In the data rows, the value 128 means zero.
What is the hidden score of each row? Scores go from 0 to 30, and 15 is about the middle. The score is a weighted sum of the row's numbers plus the product of two more (or one squared), each taken from its middle value.
[147, 119, 150, 149, 157, 111, 102, 139, 145, 109, 126, 141, 116, 143, 149, 173] ~ 17
[127, 132, 86, 139, 136, 133, 126, 94, 130, 121, 111, 86, 138, 163, 138, 101] ~ 18
[159, 156, 129, 80, 152, 149, 138, 91, 109, 146, 135, 180, 111, 78, 114, 113] ~ 20
[132, 124, 97, 141, 146, 141, 124, 114, 115, 119, 107, 94, 142, 152, 105, 109] ~ 18
[91, 164, 95, 165, 149, 136, 116, 122, 147, 93, 110, 106, 133, 130, 123, 127] ~ 9
[118, 152, 91, 161, 134, 148, 117, 108, 165, 117, 109, 90, 135, 161, 138, 93] ~ 20
[128, 96, 141, 119, 94, 113, 195, 139, 112, 73, 156, 143, 134, 150, 111, 161] ~ 21
[100, 114, 148, 117, 112, 104, 99, 135, 114, 173, 140, 131, 120, 110, 157, 134] ~ 11
[149, 87, 147, 152, 136, 93, 96, 114, 157, 124, 164, 136, 122, 156, 179, 162] ~ 13
[163, 159, 120, 81, 145, 156, 141, 83, 116, 157, 141, 178, 107, 83, 125, 93] ~ 26
[138, 129, 79, 147, 145, 132, 121, 99, 134, 122, 110, 85, 139, 170, 131, 95] ~ 19
[132, 128, 153, 115, 126, 119, 103, 173, 127, 168, 108, 127, 125, 117, 134, 129] ~ 16
[137, 86, 112, 143, 118, 142, 111, 150, 113, 158, 119, 93, 151, 140, 105, 107] ~ 20
[144, 87, 107, 146, 114, 140, 106, 131, 144, 165, 119, 86, 149, 161, 132, 91] ~ 24
[125, 154, 169, 60, 90, 92, 174, 142, 85, 137, 106, 114, 121, 152, 155, 154] ~ 11
[135, 111, 129, 136, 104, 128, 159, 129, 151, 105, 149, 138, 125, 143, 137, 134] ~ 18
[126, 90, 139, 115, 118, 110, 177, 134, 86, 89, 156, 143, 132, 130, 101, 168] ~ 16
[142, 92, 150, 168, 157, 110, 101, 130, 149, 102, 154, 147, 121, 144, 141, 166] ~ 11
[140, 115, 125, 93, 138, 120, 125, 80, 97, 160, 149, 150, 118, 112, 143, 120] ~ 19
[150, 115, 144, 107, 140, 135, 132, 118, 101, 127, 138, 149, 124, 118, 108, 135] ~ 18
[153, 113, 133, 92, 131, 138, 154, 105, 83, 137, 135, 146, 127, 116, 102, 117] ~ 18
[117, 137, 122, 166, 138, 154, 110, 175, 150, 117, 100, 118, 134, 117, 83, 115] ~ 8
[150, 156, 181, 91, 127, 105, 101, 157, 131, 160, 90, 120, 117, 151, 163, 149] ~ 9
[169, 134, 128, 115, 161, 144, 115, 113, 139, 141, 129, 160, 120, 112, 114, 112] ~ 20
[174, 103, 161, 109, 126, 102, 130, 145, 127, 136, 127, 127, 127, 167, 143, 156] ~ 13
[103, 114, 135, 146, 124, 130, 97, 163, 130, 157, 125, 131, 126, 96, 112, 130] ~ 7
[120, 79, 142, 132, 139, 92, 125, 107, 101, 118, 173, 146, 127, 124, 146, 165] ~ 14
[137, 80, 155, 150, 147, 98, 108, 117, 138, 111, 171, 151, 127, 140, 152, 171] ~ 10
[109, 100, 131, 122, 99, 130, 127, 172, 109, 167, 131, 120, 138, 105, 102, 115] ~ 14
[154, 170, 181, 111, 123, 120, 105, 167, 168, 142, 76, 118, 121, 166, 158, 136] ~ 6
[123, 105, 93, 141, 134, 119, 117, 96, 118, 132, 124, 71, 150, 174, 147, 112] ~ 27
[96, 189, 143, 115, 94, 93, 139, 139, 159, 139, 114, 116, 108, 133, 192, 145] ~ 14
[140, 156, 186, 91, 130, 90, 97, 125, 126, 166, 115, 123, 115, 149, 193, 156] ~ 10
[138, 142, 108, 137, 104, 132, 143, 109, 183, 139, 145, 135, 119, 134, 156, 102] ~ 16
[123, 132, 88, 152, 130, 132, 116, 98, 132, 115, 113, 81, 139, 164, 149, 105] ~ 15
[170, 86, 149, 168, 151, 118, 101, 124, 180, 118, 158, 153, 128, 152, 146, 144] ~ 9
[139, 160, 181, 82, 96, 104, 161, 165, 120, 125, 88, 116, 124, 162, 143, 142] ~ 8
[121, 126, 133, 125, 156, 116, 103, 100, 115, 135, 151, 149, 126, 106, 147, 144] ~ 13
[124, 147, 130, 109, 123, 143, 158, 114, 117, 120, 136, 151, 120, 103, 115, 118] ~ 14
[136, 126, 136, 105, 148, 125, 114, 98, 98, 141, 144, 151, 120, 101, 139, 134] ~ 17
[116, 153, 124, 132, 125, 139, 154, 129, 152, 100, 135, 149, 124, 110, 110, 128] ~ 10
[121, 123, 96, 136, 127, 131, 118, 114, 119, 129, 117, 90, 145, 145, 131, 113] ~ 16
[140, 142, 159, 140, 141, 121, 83, 162, 155, 150, 106, 131, 121, 130, 143, 130] ~ 9
[125, 122, 107, 133, 106, 116, 167, 117, 144, 109, 158, 138, 128, 131, 137, 135] ~ 25
[146, 82, 140, 98, 133, 114, 157, 112, 66, 116, 162, 150, 132, 115, 106, 159] ~ 16
[157, 143, 129, 69, 134, 151, 158, 89, 92, 148, 132, 166, 117, 94, 104, 105] ~ 22
[110, 104, 110, 131, 133, 129, 125, 120, 90, 124, 116, 93, 144, 149, 105, 121] ~ 20
[123, 130, 144, 143, 168, 121, 105, 125, 110, 101, 136, 153, 120, 105, 119, 166] ~ 9
[68, 151, 96, 149, 126, 119, 124, 103, 120, 109, 137, 110, 127, 119, 151, 132] ~ 12
[86, 165, 162, 87, 93, 89, 150, 136, 99, 138, 119, 114, 119, 133, 171, 145] ~ 7
[163, 174, 189, 86, 138, 101, 105, 157, 126, 150, 70, 117, 108, 162, 169, 163] ~ 6
[108, 152, 159, 112, 133, 140, 122, 178, 102, 126, 95, 132, 129, 104, 93, 138] ~ 13
[126, 108, 86, 140, 114, 127, 123, 105, 132, 151, 129, 84, 145, 158, 144, 96] ~ 18
[114, 140, 86, 152, 144, 132, 120, 99, 126, 109, 110, 88, 135, 152, 140, 114] ~ 14
[133, 126, 164, 98, 118, 95, 126, 126, 116, 144, 124, 123, 118, 151, 171, 147] ~ 12
[110, 112, 124, 135, 91, 107, 161, 118, 147, 104, 160, 133, 127, 144, 155, 149] ~ 17
[134, 127, 122, 147, 109, 132, 157, 139, 182, 96, 143, 139, 131, 148, 126, 117] ~ 21
[107, 128, 123, 113, 107, 125, 180, 121, 108, 91, 152, 143, 131, 115, 112, 143] ~ 15
[183, 76, 169, 142, 141, 120, 119, 146, 158, 113, 147, 146, 133, 167, 129, 149] ~ 15
[130, 127, 134, 112, 156, 121, 112, 101, 98, 135, 146, 153, 120, 103, 131, 144] ~ 15
[175, 140, 142, 120, 151, 156, 109, 121, 166, 142, 115, 156, 123, 125, 121, 107] ~ 18
[165, 68, 154, 114, 129, 103, 139, 128, 108, 117, 150, 137, 134, 160, 135, 162] ~ 18
[153, 129, 155, 126, 106, 123, 170, 170, 155, 83, 119, 130, 132, 168, 120, 156] ~ 15
[121, 165, 114, 110, 125, 140, 160, 109, 127, 120, 138, 154, 111, 95, 119, 117] ~ 18
[106, 122, 139, 141, 112, 126, 99, 156, 138, 158, 130, 123, 130, 110, 132, 136] ~ 6
[110, 125, 112, 137, 119, 144, 125, 129, 125, 134, 116, 106, 144, 128, 111, 100] ~ 15
[123, 167, 112, 91, 99, 145, 173, 85, 143, 143, 148, 159, 114, 96, 137, 92] ~ 15
[125, 135, 134, 168, 118, 120, 148, 157, 187, 80, 133, 140, 119, 150, 131, 152] ~ 27
[76, 98, 116, 123, 77, 121, 130, 138, 112, 181, 156, 114, 138, 94, 141, 105] ~ 13
[91, 140, 102, 160, 140, 120, 115, 132, 117, 115, 131, 119, 126, 110, 128, 134] ~ 21
[175, 168, 119, 109, 137, 166, 136, 112, 175, 141, 122, 163, 119, 110, 116, 85] ~ 19
[152, 130, 126, 103, 137, 139, 136, 107, 120, 144, 137, 148, 127, 112, 121, 114] ~ 19
[108, 114, 130, 126, 146, 103, 111, 95, 95, 126, 154, 150, 113, 106, 154, 162] ~ 20
[123, 107, 149, 139, 100, 150, 109, 185, 145, 174, 120, 117, 144, 115, 103, 94] ~ 22
[110, 163, 115, 111, 124, 140, 161, 108, 124, 117, 139, 152, 119, 91, 122, 115] ~ 16
[114, 102, 146, 156, 107, 143, 86, 182, 162, 168, 125, 123, 139, 113, 103, 110] ~ 11
[104, 123, 131, 143, 102, 152, 115, 189, 136, 156, 110, 121, 136, 97, 88, 113] ~ 8
[139, 131, 87, 167, 157, 138, 112, 123, 132, 103, 96, 82, 142, 168, 117, 116] ~ 14
[113, 118, 143, 122, 93, 108, 166, 130, 133, 106, 147, 130, 127, 144, 152, 153] ~ 11
[132, 87, 150, 144, 135, 99, 113, 113, 120, 116, 162, 143, 124, 135, 163, 172] ~ 10
[125, 153, 148, 135, 113, 111, 148, 156, 161, 101, 117, 127, 120, 150, 144, 154] ~ 13
[111, 122, 116, 116, 96, 114, 161, 100, 129, 133, 165, 133, 122, 126, 161, 122] ~ 18
[150, 147, 101, 77, 114, 145, 169, 85, 120, 150, 147, 159, 120, 96, 128, 92] ~ 26
[120, 118, 96, 146, 140, 126, 121, 101, 110, 111, 111, 77, 146, 173, 128, 119] ~ 18
[141, 141, 109, 127, 123, 135, 142, 118, 152, 130, 133, 138, 122, 119, 132, 121] ~ 17
[123, 133, 84, 150, 149, 127, 124, 102, 114, 107, 110, 88, 138, 152, 122, 122] ~ 11
[172, 152, 132, 106, 153, 156, 122, 110, 143, 142, 119, 163, 116, 106, 115, 103] ~ 18
[121, 166, 108, 121, 124, 144, 154, 113, 160, 118, 140, 157, 117, 101, 129, 101] ~ 25
[137, 100, 133, 109, 100, 126, 160, 113, 128, 122, 156, 140, 135, 140, 130, 127] ~ 18
[93, 189, 164, 110, 106, 106, 145, 150, 137, 120, 109, 122, 114, 131, 162, 148] ~ 3
[170, 137, 121, 91, 130, 148, 134, 88, 145, 162, 139, 158, 122, 117, 134, 85] ~ 24
[135, 121, 129, 147, 121, 122, 158, 147, 154, 86, 146, 144, 128, 134, 119, 152] ~ 22
[166, 48, 155, 112, 115, 96, 147, 117, 95, 122, 168, 135, 135, 161, 140, 167] ~ 14
[122, 102, 115, 135, 112, 135, 118, 147, 119, 153, 127, 108, 136, 127, 110, 108] ~ 16
[125, 147, 85, 185, 168, 142, 104, 132, 144, 84, 85, 87, 137, 161, 110, 121] ~ 16
[150, 116, 148, 159, 162, 133, 106, 145, 148, 96, 132, 152, 123, 129, 116, 161] ~ 11
[126, 133, 102, 155, 144, 149, 117, 143, 140, 117, 105, 105, 141, 141, 93, 108] ~ 15
[121, 89, 137, 140, 88, 148, 98, 167, 159, 192, 131, 117, 146, 117, 114, 87] ~ 22
[100, 90, 122, 128, 101, 111, 110, 145, 101, 187, 156, 127, 129, 89, 134, 127] ~ 12
[125, 139, 136, 128, 133, 141, 167, 149, 119, 72, 125, 149, 126, 112, 80, 157] ~ 10
[127, 122, 158, 105, 105, 118, 116, 155, 123, 177, 120, 120, 128, 128, 145, 121] ~ 14
[116, 147, 104, 172, 151, 132, 104, 134, 147, 103, 105, 103, 135, 136, 120, 134] ~ 4
[92, 130, 139, 132, 107, 135, 120, 178, 126, 146, 119, 128, 134, 96, 96, 117] ~ 8
[127, 164, 166, 122, 145, 101, 103, 154, 123, 132, 99, 132, 110, 130, 146, 160] ~ 11
[130, 132, 75, 146, 154, 129, 126, 107, 106, 108, 106, 87, 134, 155, 118, 123] ~ 21
[162, 148, 99, 165, 170, 161, 109, 143, 150, 98, 77, 96, 140, 158, 81, 111] ~ 11
[118, 87, 122, 136, 103, 146, 110, 169, 126, 177, 133, 116, 153, 104, 94, 102] ~ 19
[105, 102, 133, 124, 100, 144, 126, 179, 102, 166, 124, 122, 142, 92, 85, 110] ~ 13
[140, 137, 171, 108, 126, 83, 97, 112, 129, 156, 132, 128, 107, 156, 205, 153] ~ 11
[130, 140, 123, 83, 120, 136, 159, 89, 94, 142, 149, 154, 122, 99, 126, 109] ~ 21
